One turn or mirror swaps these rows in pairs. Which row does each one swap with?
The rows were stretched afterwards, more along some directions than others.
vut: [6, 0, -2, 18, -6, -11, 16, 26, 15, 3, -2, -1, 25, -5, -1, 5, -8, 24, 4]
Damu: [-26, -6, -31, 19, 1, -35, 11, 1, 16, -12, -19, 5, 29, -39, 15, -18, -6, -6, 17]
Ner: [-11, -9, 8, 24, 3, -35, 14, 18, -1, -2, -26, -20, -10, 12, 4, 13, 13, -3, 14]
logu: [-36, -37, -54, 50, 29, -21, 8, 11, 13, -34, -28, -23, 36, -25, 35, -13, 5, 3, -5]
tupup: [-15, -15, 6, 39, 1, -27, 11, 14, 1, -7, -22, -21, -7, 4, -2, 12, 7, -10, 8]
Duv: [-5, 32, 2, 27, -24, -16, 22, 23, 4, -7, -5, -14, 3, 4, 17, -10, -13, 26, 10]
babed: [-2, 9, -2, 27, -17, -22, 14, 30, 11, 11, -10, 9, 29, -6, 5, 0, -11, 18, 12]
lat: [-37, 8, -14, 50, -6, -41, 16, 13, 6, -7, -23, -15, -1, -13, 21, -16, -24, 13, 0]
lenet: [-27, -29, -31, 40, -2, -22, -6, 1, 30, -15, -30, 14, 18, -29, 3, 7, -3, -6, 2]
sov: [3, 6, -4, 18, -14, -33, 12, 28, 22, 13, -7, 19, 21, -7, -1, 1, -19, 22, 6]
nir: [-24, 1, -11, 3, -11, -26, 25, 9, 20, -5, -18, -3, 31, -37, 1, -22, -4, -2, 18]
rar: [-19, 36, -10, 26, -24, -38, 8, 11, -9, -4, -33, -22, 1, -25, 7, -3, 0, -28, 25]
keke: [-24, -9, -19, 11, 3, -31, 14, 2, 22, -6, -26, 6, 34, -31, 16, -27, 0, -3, 20]
Rir: [0, 11, -6, 26, -19, -24, 14, 30, 13, 4, -5, 13, 25, -4, 5, 2, -18, 24, 4]
bur: [-12, -23, -2, 27, 7, -28, 6, 13, 4, -8, -22, -19, -3, 10, 1, 19, 14, -11, 2]
lono: [-4, 10, 4, 23, -18, -21, 19, 23, 15, 4, -11, 2, 25, -12, 10, 12, -11, 20, 17]
Kufu: [-18, 6, -14, 45, -31, -70, 3, 33, 2, 13, -36, 17, 1, 0, 18, -22, -19, -11, 20]
biv: [-3, 30, 13, 21, -19, -37, 7, 25, -4, -29, -3, -31, 6, -3, -8, -11, -12, 9, -3]
lage: [-11, 26, -13, 29, -24, -10, 23, 27, 13, 0, -14, -16, 18, 0, 29, -9, -18, 21, 9]
Tanil: [-27, 7, -1, 45, -9, -42, 6, 8, 15, 5, -37, -15, -4, -19, -2, -5, -14, 4, 12]
lunid: [-17, 19, -5, 37, -18, -28, 14, 23, -20, -32, -5, -39, 7, 2, 20, -9, -17, 5, 0]
Gute: [-20, -16, -8, 37, -9, -8, 19, 33, 3, -22, -20, -17, 7, -8, 15, -21, -17, -5, -7]
puz: [-20, -18, -32, 15, 11, -24, 12, -1, 16, -12, -20, 7, 28, -35, 15, -27, -3, -5, 7]
feguk: [-33, -27, -38, 52, 22, -26, -12, 4, 6, -30, -5, -22, 27, -16, 25, -17, 0, 2, -18]
Gaz: [-34, -33, -45, 54, 21, -12, -10, 7, 8, -39, -5, -24, 34, -20, 33, -12, -3, -2, -20]
vifi: [-34, -30, -37, 38, 22, -30, 11, 10, 6, -42, -2, -23, 29, -16, 40, -19, 1, 0, -10]
Nipe: [-14, 34, -16, 27, -23, -35, -2, 12, -3, -15, -23, -18, 4, -15, 8, -5, -5, -24, 9]
zosur: [-12, -8, -13, 28, -8, 5, 11, 30, 6, -19, -14, -12, 8, -8, 7, -28, -20, -6, -14]
pog: [-10, -9, 6, 33, 1, -33, 10, 20, 4, -7, -17, -13, -9, 6, 1, 24, 8, -1, 6]
mip: [-27, -21, -35, 25, 6, -26, 12, 0, 14, -13, -19, 1, 29, -38, 10, -33, -10, -5, 1]
libe: [-12, 23, 7, 25, -17, -33, 11, 31, -1, -33, 8, -30, 13, 8, 14, -27, -14, 8, -7]
daru: [-3, 19, -20, 32, -11, -19, 30, 34, 10, -11, -24, -12, 17, -2, 29, 1, -6, 28, 15]
Fonol: [-10, -13, 4, 27, 6, -29, 4, 14, -1, -6, -23, -18, -3, 8, 0, 24, 14, -8, 6]
Dit: [-21, 9, -23, 41, -34, -58, 1, 29, 6, 11, -46, 8, 6, -7, 23, -24, -23, -12, 14]
Vubo: [-28, -19, -30, 17, 4, -24, 9, -7, 18, -13, -26, -7, 35, -41, 14, -23, -4, -9, 10]
Pese: [-8, 18, -6, 29, -27, -18, 24, 18, 9, -2, -19, -8, 5, 0, 24, -12, -14, 18, 18]
nim: [-38, -5, -30, 53, 3, -33, 4, 2, 1, -15, -33, -18, 0, -16, 33, -1, -16, -1, 4]
rop: [5, 4, -7, 35, -34, -16, 7, 25, 13, 0, -17, -12, 16, -17, -18, -13, -9, 3, 1]
Tufel: [6, 6, 3, 21, -6, -17, 16, 30, 19, 8, -8, -1, 30, -9, 5, -6, -4, 21, 7]
kor: [3, 4, -4, 15, -9, -31, 13, 30, 22, 9, -6, 5, 28, -12, 0, 6, -3, 21, 2]
zag: [-20, -3, -17, 9, -7, -28, 20, 12, 14, -15, -7, 0, 29, -35, 0, -33, -16, -4, 8]
beban: [-18, 36, -16, 30, -16, -34, 1, 23, -8, -14, -23, -28, 6, -19, 13, -2, 0, -20, 11]
zun: [-18, 30, -15, 24, -25, -33, 1, 13, -3, -9, -27, -26, 7, -22, 0, -14, -4, -25, 12]
Nagag: [-18, 40, -14, 28, -29, -35, 9, 20, -6, -10, -24, -23, 2, -23, 10, -2, -4, -27, 20]
dup: [-25, 5, -8, 44, -5, -32, 8, 16, 19, 0, -22, -14, 1, -6, 18, -22, -16, 7, 0]
ribo: [-14, 25, -1, 30, -17, -39, 13, 28, -12, -31, 4, -33, 12, 4, 11, -26, -22, 16, -16]

rop swaps with lenet
zun swaps with pog
Rir swaps with mip
Pese swaps with Gaz
Duv swaps with feguk
nir swaps with kor
Gute swaps with Dit

